Each path below is one point turned by a fixed rotation once a step. After each direction that follows a path, write how fast that rotation turns it, in deg/step (0 if it stays still).
Each turn is a multiple of 5 degrees from 10 to 175, or 0.
Each row of a path follows its step; steps can be skipped.
path 1
step 3: [-0.17,0.50,1.23,0.76,1.01,3.48,0.26,0.53,1.18,1.82,1.40,-0.20,-0.81,3.43,-2.99,-2.12,-1.96,-0.03,-1.00,-1.28,-1.17,1.12,0.31,-1.53,-0.82,1.69,-0.30,2.74,2.27,0.23,-0.82,1.73,-2.42,-0.26,2.62,0.56,0.75,0.85,-1.35,-0.52,-1.16,1.99,-0.38,-0.97,-2.53,0.20,-0.94,4.77,-0.78,-1.21,-2.62,-4.34,-0.20,-1.15,-0.06,-1.22,0.99,-0.92,-2.38,2.12,0.97]
step 5: [-1.01,-0.24,0.03,2.61,0.57,0.52,0.87,2.68,-0.99,-0.56,-0.69,-3.54,0.10,-0.45,1.50,-1.79,3.50,1.66,1.33,-2.24,-1.85,-1.48,0.56,2.20,2.29,-0.90,-2.51,0.02,2.20,2.05,0.99,-1.35,2.22,0.92,0.10,0.40,-0.13,-0.28,3.73,-1.46,-1.24,0.91,-0.42,-1.30,3.59,1.36,1.81,-1.41,-0.81,2.30,-1.31,-0.22,0.66,-2.84,-1.44,-0.16,-1.28,-1.01,-3.65,-0.64,1.71]
step 7: [-0.03,-0.25,2.83,1.41,-1.33,0.46,2.00,0.38,-0.54,0.39,0.67,0.91,0.96,1.97,0.65,3.64,0.06,0.97,-0.42,0.74,3.96,-0.01,0.06,-0.28,2.27,1.66,0.44,2.87,2.11,-1.69,-0.02,0.17,-0.42,-0.50,-0.05,-0.37,-0.92,0.77,0.34,-2.47,1.17,1.47,2.38,-0.31,-2.10,1.76,2.58,1.57,0.97,-0.44,-2.57,-2.29,2.78,2.56,-2.42,3.13,1.19,4.17,-0.53,0.63,-0.88]
step 10: [0.43,-1.51,-2.94,-0.07,0.77,4.25,0.37,1.64,1.67,1.48,-0.14,0.06,-0.34,2.19,1.16,-2.26,2.00,1.19,-1.95,-4.05,-0.19,-1.07,-0.90,2.25,-2.27,1.92,-3.44,1.88,0.47,0.30,-0.08,0.72,-0.65,-1.94,-0.86,-0.53,-0.18,-1.67,2.03,-1.62,-0.30,0.32,-3.24,-0.18,2.41,-1.59,0.93,0.08,-2.54,-0.06,-2.77,-1.33,-0.13,-1.07,-0.71,0.56,-2.68,0.66,-2.48,-0.50,1.63]
step 15: [-0.02,-0.11,-2.63,0.95,3.37,1.24,-1.74,-2.03,0.82,0.06,1.57,-2.82,-0.12,2.63,-0.33,1.13,0.52,1.14,-1.74,-0.64,1.35,-0.58,-0.55,-1.00,-2.93,3.51,-2.76,2.77,3.97,-1.48,-2.04,-0.21,-1.47,-2.29,-2.55,-0.98,-0.25,-1.20,0.60,0.03,-2.13,3.38,-0.99,-1.06,-0.55,2.41,1.06,0.37,0.73,1.24,-1.44,-0.58,0.04,1.75,-1.69,-0.42,-1.17,0.91,-2.51,0.86,-0.86]
step 16: [2.29,-2.22,-0.48,1.08,0.32,1.36,0.94,-2.43,1.22,-0.19,-1.35,0.69,-2.51,2.47,0.40,1.95,-0.62,1.99,-1.58,0.06,-1.18,-2.43,1.68,-0.37,0.18,0.44,-0.20,2.73,1.65,1.58,-0.99,-0.05,1.21,-1.63,-3.05,-0.20,0.49,2.81,2.11,0.37,-0.56,1.48,1.03,-0.56,-0.43,-2.03,-1.99,0.82,0.80,0.38,-2.67,-2.26,3.33,-0.58,-4.29,1.23,0.50,-2.83,-1.34,1.28,2.70]
step 20: [-0.86,1.96,3.70,0.15,1.27,1.86,-0.44,-2.34,-2.16,0.25,-0.67,-0.64,-1.81,2.22,-2.98,0.21,-0.12,1.25,0.41,-1.09,-0.26,-1.53,-0.34,-0.44,-0.71,3.48,-3.31,0.67,3.72,-1.81,0.02,1.66,1.91,-0.62,-0.90,0.69,2.34,-1.12,-0.17,3.40,0.27,3.74,2.11,-0.15,-0.79,0.87,2.86,0.84,-0.52,0.40,0.69,0.07,1.52,1.81,-0.22,0.38,-1.66,2.00,-0.16,-1.16,2.96]
step 21: [-1.28,-2.83,0.75,-0.80,-1.46,0.96,2.54,-0.49,0.84,-1.01,-1.83,1.03,-0.78,-0.06,-0.63,-2.38,-0.39,-0.66,-2.19,1.13,-2.71,-2.26,-1.02,-1.58,-0.51,-1.20,-1.12,2.80,2.83,0.75,-2.54,2.18,0.15,0.61,-0.32,-3.18,2.10,-0.35,-1.68,0.76,-1.47,2.66,1.14,-0.19,0.39,2.08,1.97,-1.43,0.53,0.99,-1.65,-2.36,2.02,-0.11,-2.63,-0.09,0.98,-0.24,-2.98,1.85,4.13]
step 24: [-0.20,2.55,0.57,1.80,1.14,3.40,-0.67,0.65,-1.27,1.83,-1.34,-1.83,-1.27,3.97,-0.37,1.45,0.97,1.98,-0.91,-0.57,-0.04,-0.11,2.34,-0.26,-0.63,1.11,-0.99,0.65,2.07,1.11,0.35,2.28,2.65,1.22,-0.02,-2.68,-0.35,0.14,0.01,-2.14,2.63,-0.55,0.67,-2.96,-1.87,-0.38,-0.55,2.46,2.17,-1.50,-0.58,-1.80,0.23,-2.84,-1.70,-0.15,-1.00,-0.37,-1.17,0.79,-4.74]
Directions:
[0.18,0.44,0.47,0.10,-0.08,-0.08,0.56,-0.73,-0.22,0.70,0.84,0.03,-0.72,-0.37,0.27,-0.66,-0.17,-0.12,-0.63,-0.38,0.84,-0.01,-0.52,-0.25,-0.25,-0.80,0.45,-0.19,0.41,-0.14,0.01,-0.15,0.27,-0.11,0.79,-0.37,-0.08,-0.01,-0.49,0.32,0.76,0.12,0.00,0.48,0.15,-0.62,-0.76,-0.34,0.65,0.30,-0.56,0.36,0.03,-0.87,-0.45,-0.21,-0.07,-1.00,-1.00,0.71,-0.04]
140
[0.12,-0.37,-0.59,-0.23,0.77,0.43,0.45,-0.39,0.84,0.09,-0.49,-0.55,-0.11,0.14,-0.48,-1.45,0.13,0.50,0.29,0.11,0.33,-0.44,0.08,-0.54,-0.15,0.70,0.29,-0.23,-0.05,-0.43,-0.08,-0.77,0.00,-0.31,-0.27,-0.94,0.13,-0.61,0.81,0.48,-0.31,0.51,0.86,0.36,0.08,-0.46,0.25,-0.06,-0.31,0.11,0.48,-0.35,-0.37,0.43,0.81,-0.35,0.26,-0.40,-0.43,0.34,0.71]
65
[-1.07,1.36,0.08,0.17,-0.41,-0.45,0.26,0.03,-0.13,-0.16,-0.94,-0.24,-0.01,-0.36,-0.20,-0.06,-0.09,0.10,0.07,0.19,0.67,-0.09,-0.37,-0.51,0.32,0.35,0.46,-0.12,0.00,0.13,0.30,-0.49,0.78,0.28,0.02,0.44,0.65,-0.12,-0.58,-0.38,0.64,0.56,-0.15,0.20,0.60,-0.11,1.00,-0.32,0.88,0.54,-0.32,0.42,0.11,0.56,0.43,0.26,0.70,0.95,-0.15,-0.51,0.33]
55
[0.01,0.41,0.76,-0.27,-0.10,0.79,-0.40,0.53,0.74,-0.41,0.17,-0.26,-0.49,-0.71,-0.61,0.03,-0.01,0.17,0.31,-0.40,0.08,-0.17,-0.15,0.02,0.77,-0.19,0.58,-0.21,0.99,0.06,0.05,-0.60,0.28,0.37,0.27,0.53,-0.66,-0.08,0.86,0.41,0.33,0.13,-0.44,-1.09,-0.31,0.11,-0.44,0.84,-0.12,-0.51,0.58,0.23,0.88,0.90,-0.12,0.32,-0.03,-0.16,-0.78,-0.01,-0.41]
170
[-0.19,-0.15,-0.53,-0.55,-0.33,0.07,-0.95,0.36,0.43,-0.08,-0.24,0.49,0.49,0.73,-0.20,0.15,0.12,-0.17,-0.38,0.13,0.26,-0.12,-0.30,-1.53,-0.31,-0.55,-0.36,0.37,-0.50,0.32,-0.59,0.18,-0.69,0.29,0.05,-0.52,0.53,-0.06,0.32,-0.53,0.67,0.32,0.10,-0.55,0.16,0.42,-0.27,0.15,0.71,-0.95,-0.47,0.32,-0.40,0.52,-0.31,-0.94,0.46,-0.34,-0.76,0.02,-0.44]
120
[-0.17,-0.09,0.17,-0.28,-0.08,0.37,0.77,0.57,-0.68,-0.08,0.71,-0.27,-0.61,-0.54,0.35,0.70,-0.52,0.79,-0.36,-0.28,-0.66,-0.27,0.34,0.34,0.50,0.99,-0.32,-0.20,-1.03,0.54,-0.85,-0.35,-0.54,0.13,0.06,-0.63,0.11,0.18,-0.04,0.34,0.40,0.24,-0.41,0.31,0.17,-0.12,0.55,-0.07,-0.08,0.64,-0.07,0.36,-0.40,0.71,0.37,-0.59,-0.19,-0.53,-0.64,-0.33,-0.97]
80
[0.80,0.72,-0.13,-0.03,-0.19,0.00,-0.27,-0.39,0.50,-0.45,0.24,-0.32,-0.75,-0.68,-0.36,-0.58,0.62,0.09,-0.06,-0.81,-0.77,0.21,-1.12,0.13,-0.40,0.11,-0.35,0.28,-0.51,0.53,-1.28,-0.16,0.17,-0.66,-0.65,0.47,0.51,0.19,-0.30,-0.38,-0.31,0.93,-0.35,0.25,0.16,0.79,-0.22,-0.14,0.10,-0.07,0.46,-0.27,-0.04,-0.17,-0.76,0.00,-0.31,0.08,0.13,-0.24,0.69]
65
path 2
step 5: [1.46,-0.98,2.85,3.58,-1.28,-2.26,0.51,3.33,2.09,-1.54,2.71,0.66,0.19,0.75,-0.41,-1.20,0.39,-2.12,1.95,-0.09,0.16,-2.98,-0.46,2.04,-4.43,1.82,1.43,0.20,1.64,1.00,-1.42,0.20,3.37,-0.21,-1.11,-2.56,-1.66,1.68,-2.24,0.65,0.21,-1.67,2.90,-1.49,-0.26,1.02,-1.66,-3.00,-1.18,1.72,2.26,0.43,-0.47,0.44,-5.37,0.99,4.17,-1.06,0.65,2.86,-1.52]
step 6: [-1.97,0.15,-0.35,-0.21,-1.70,-1.70,3.02,-0.81,1.40,1.57,0.31,-0.13,1.93,-0.38,1.02,-1.84,-0.56,1.14,0.92,-2.62,2.70,-1.32,0.63,3.82,2.50,2.56,-0.57,-0.46,1.40,0.38,3.01,2.50,-0.76,-4.79,0.87,-0.37,3.88,-1.47,1.02,-1.85,-3.25,1.50,-3.63,0.23,-1.36,1.53,-1.00,0.71,-0.03,0.35,4.89,0.41,-1.82,1.56,-0.87,5.43,1.88,-0.25,0.65,0.73,2.20]
step 8: [-1.89,1.45,0.05,-3.67,-1.57,-1.48,2.18,2.31,-1.38,0.06,0.59,-0.47,1.77,0.42,0.10,1.12,2.35,2.63,0.29,1.41,0.13,-1.02,1.04,-4.22,1.44,-0.05,-2.83,-0.50,-1.42,-1.65,1.04,-5.41,1.91,2.28,1.78,-2.52,-0.18,-1.31,-4.52,-1.11,0.35,-3.03,-1.76,1.66,-1.32,-0.47,2.03,0.35,0.75,-0.23,-2.45,2.76,-0.89,0.30,-1.30,-2.40,1.47,0.83,-5.00,2.22,-0.38]
step 16: [-2.39,-2.15,-3.51,-3.97,-0.75,-0.55,0.39,-2.00,-0.93,-1.91,2.74,-3.36,0.39,-0.75,-1.29,-2.36,-0.41,-2.35,0.02,0.67,-3.56,1.45,-2.52,1.45,0.09,0.41,-1.90,-1.37,-0.93,0.80,-0.48,-0.15,0.68,-0.09,1.49,-0.80,-3.84,0.80,-2.84,1.19,3.82,-1.29,-0.62,5.46,-1.31,-0.39,1.48,2.96,0.59,-3.47,-3.51,1.05,-1.14,-0.47,-0.21,0.23,1.64,0.40,-1.84,-1.46,0.50]
step 21: [0.96,0.88,0.10,-0.34,1.59,2.54,1.25,-0.81,2.59,2.96,0.41,4.51,0.13,0.28,-0.99,-2.60,-0.22,3.59,2.99,-0.26,0.56,-0.31,-3.21,-0.97,-0.62,-2.75,1.49,-0.10,0.95,1.75,-0.04,-3.72,-0.44,0.43,-0.64,3.20,1.10,0.28,0.74,0.46,4.33,-1.23,2.03,-0.20,-2.10,-3.06,-0.42,2.62,-2.71,-0.35,-2.72,-2.15,-4.10,-2.37,-0.99,-2.02,2.80,0.87,-2.26,1.30,1.14]
step 22: [-2.30,-1.72,2.53,-1.67,0.98,-1.64,-0.26,-1.94,-1.81,-0.51,-1.08,-1.29,0.27,-0.04,2.26,-1.00,-0.35,1.28,2.44,1.64,-1.73,-1.05,-1.07,0.32,-1.62,-4.14,-0.86,-1.09,2.22,5.91,-2.74,-0.59,0.93,-2.62,-1.35,-1.98,-0.85,2.25,0.39,2.50,0.36,1.55,4.10,1.62,-1.22,-2.22,-2.13,0.21,1.33,2.02,3.41,3.42,-0.81,-0.36,-1.91,-0.10,0.54,-1.05,4.21,-0.74,0.62]
step 23: [0.70,0.71,0.27,1.22,0.30,-2.02,0.36,-5.71,-0.90,0.25,0.74,-2.70,3.18,-2.40,0.11,1.74,-3.24,0.24,-3.01,-1.62,-2.06,1.46,-1.71,-1.03,1.17,1.00,1.53,2.19,2.21,-2.63,-0.50,-1.99,0.04,-4.20,-1.06,-1.90,5.21,-2.56,1.94,1.71,-1.48,0.27,1.42,-1.24,2.84,0.42,0.75,-2.13,-1.31,1.90,2.93,0.26,0.60,-2.31,0.67,1.51,-0.53,-0.36,0.33,2.83,-1.04]
step 24: [-0.53,1.41,1.65,-0.09,-0.80,-2.99,-0.78,-3.56,2.51,-1.50,1.20,0.58,1.32,-0.72,-2.83,1.67,-2.64,1.10,0.24,-2.86,-2.58,2.32,2.98,1.07,-5.33,1.36,0.24,-0.54,2.49,-2.80,0.68,0.69,0.56,-0.46,1.27,-1.65,-1.74,3.01,0.09,-2.10,0.54,-0.84,-2.49,3.78,-0.75,0.13,1.29,1.35,0.22,-3.25,-0.91,-2.70,2.52,-2.49,-0.54,-0.34,0.68,0.24,-2.10,-3.52,-2.16]
step 25: [-2.64,1.80,-0.45,-3.17,-0.83,0.25,-2.57,-0.38,1.52,-1.47,2.50,2.55,-3.79,-0.46,4.91,0.56,1.18,1.03,2.15,0.44,0.68,-0.01,-1.32,-0.91,2.37,-2.79,0.96,-0.76,-1.38,-1.39,0.08,1.57,1.69,-1.38,-1.31,-3.72,-3.06,-2.12,-2.08,-3.29,1.59,-2.60,-2.36,0.79,-0.42,1.04,-1.11,2.13,0.18,-0.28,0.70,-0.05,1.35,-2.43,0.11,1.87,-4.48,1.76,-3.96,0.47,1.77]
Directions:
[0.49,-0.54,-0.07,-0.86,0.19,0.40,0.15,0.27,0.28,-0.44,-0.98,-0.57,-0.33,0.00,-0.20,0.06,0.06,-0.13,0.53,-0.04,0.80,-0.73,0.65,-0.63,0.03,0.19,-0.43,-0.71,-0.60,-0.02,-0.68,-0.47,-0.30,0.00,-0.74,-0.23,-0.22,-0.26,0.49,0.20,0.64,0.75,-0.42,-0.37,-0.49,1.24,0.47,0.01,-0.15,0.28,-0.40,-0.39,0.13,-0.20,1.26,-0.09,0.34,-0.10,-0.14,0.11,-0.43]
40
[-0.68,-0.66,0.51,-0.71,-0.49,0.83,-0.25,0.62,-0.21,0.80,0.74,0.67,0.16,0.26,0.06,-0.06,-0.07,1.03,0.21,-0.35,-0.08,-0.01,0.15,0.28,0.69,0.35,-0.73,0.05,-0.11,0.06,-0.19,0.51,-0.21,1.35,-0.57,-0.16,0.58,-0.67,0.26,0.28,0.21,-0.14,0.17,0.31,0.47,-0.53,-0.36,-0.55,0.70,0.43,-0.21,-0.14,0.28,-0.18,0.35,-0.85,0.17,0.21,-0.45,-0.46,-0.25]
60
[-0.14,0.50,0.82,0.35,-0.33,0.71,-0.88,0.48,0.14,-0.81,0.08,-0.06,-0.11,0.74,-0.74,0.61,0.38,-0.89,0.46,0.20,-0.32,0.39,0.90,0.27,-0.84,-0.28,0.19,-0.56,0.69,0.81,0.03,0.08,0.06,0.37,0.24,0.09,0.90,-0.31,-0.15,0.30,0.10,0.49,0.67,0.81,-0.05,0.52,-0.13,0.26,0.42,-0.65,0.06,-0.33,0.30,0.05,-0.14,-0.14,-0.20,-0.45,0.70,0.00,-0.41]
170
[-0.53,-0.59,0.95,0.58,0.47,-0.45,0.97,-0.08,-0.89,0.21,-0.35,0.45,0.40,-0.28,0.12,0.71,0.36,-0.88,-0.14,0.12,-0.23,0.04,0.41,0.58,-0.18,0.10,0.06,1.08,-0.59,-0.13,-0.95,-0.30,0.00,-0.39,-0.20,-0.67,0.77,0.47,-0.16,0.27,-0.38,0.37,0.20,-0.12,0.25,0.52,-0.24,-0.45,-0.43,0.82,-0.11,-0.80,0.66,0.14,-0.38,-0.21,0.34,-0.19,-0.25,-0.22,0.10]
80
[0.03,0.72,-0.48,0.30,0.57,-0.11,0.31,-0.05,0.48,-0.47,-0.10,-0.82,0.17,-0.09,-0.38,-0.11,0.02,0.08,-0.70,0.30,-0.58,0.08,1.05,0.44,-0.10,0.21,-0.94,1.01,0.35,0.26,0.13,-0.16,-0.48,0.00,0.35,-0.63,-0.22,-0.70,0.53,0.70,-0.59,-0.79,0.11,-0.19,0.62,-0.07,0.10,0.71,0.71,0.68,-0.02,0.08,-0.45,-0.31,1.08,-0.47,0.09,-0.17,0.15,-0.09,0.63]
90
[0.63,0.28,0.47,0.29,-0.11,0.07,-0.27,-0.66,-0.18,-0.36,0.46,0.48,0.40,-0.24,0.50,-0.42,-0.08,1.11,0.40,0.36,-0.61,0.08,1.01,0.27,-0.52,-0.61,-0.25,-0.52,0.15,0.36,0.21,-0.54,0.17,-0.16,-0.94,-0.73,0.29,-0.03,0.24,-0.75,-0.62,0.01,-0.75,0.40,0.01,0.38,-0.08,-0.24,-0.32,0.65,0.20,0.12,-0.70,-0.81,-0.50,0.61,0.43,0.50,-0.37,0.68,-0.49]
20
[-0.45,-0.28,0.01,0.28,0.17,-0.12,0.08,-0.07,-0.44,0.10,0.46,-0.38,-0.30,-1.16,-0.83,-0.73,0.05,-0.44,-0.18,-0.40,0.56,0.01,0.29,0.20,0.04,0.20,-0.63,-0.49,0.15,-1.09,-0.03,-0.34,0.07,0.33,-0.49,0.11,-0.25,-0.17,0.04,-0.82,-0.24,0.39,1.21,0.39,0.74,0.74,-0.24,0.57,-0.50,-0.59,0.76,0.47,-0.18,-0.14,-0.30,-0.95,0.17,0.70,0.21,0.42,0.24]
100
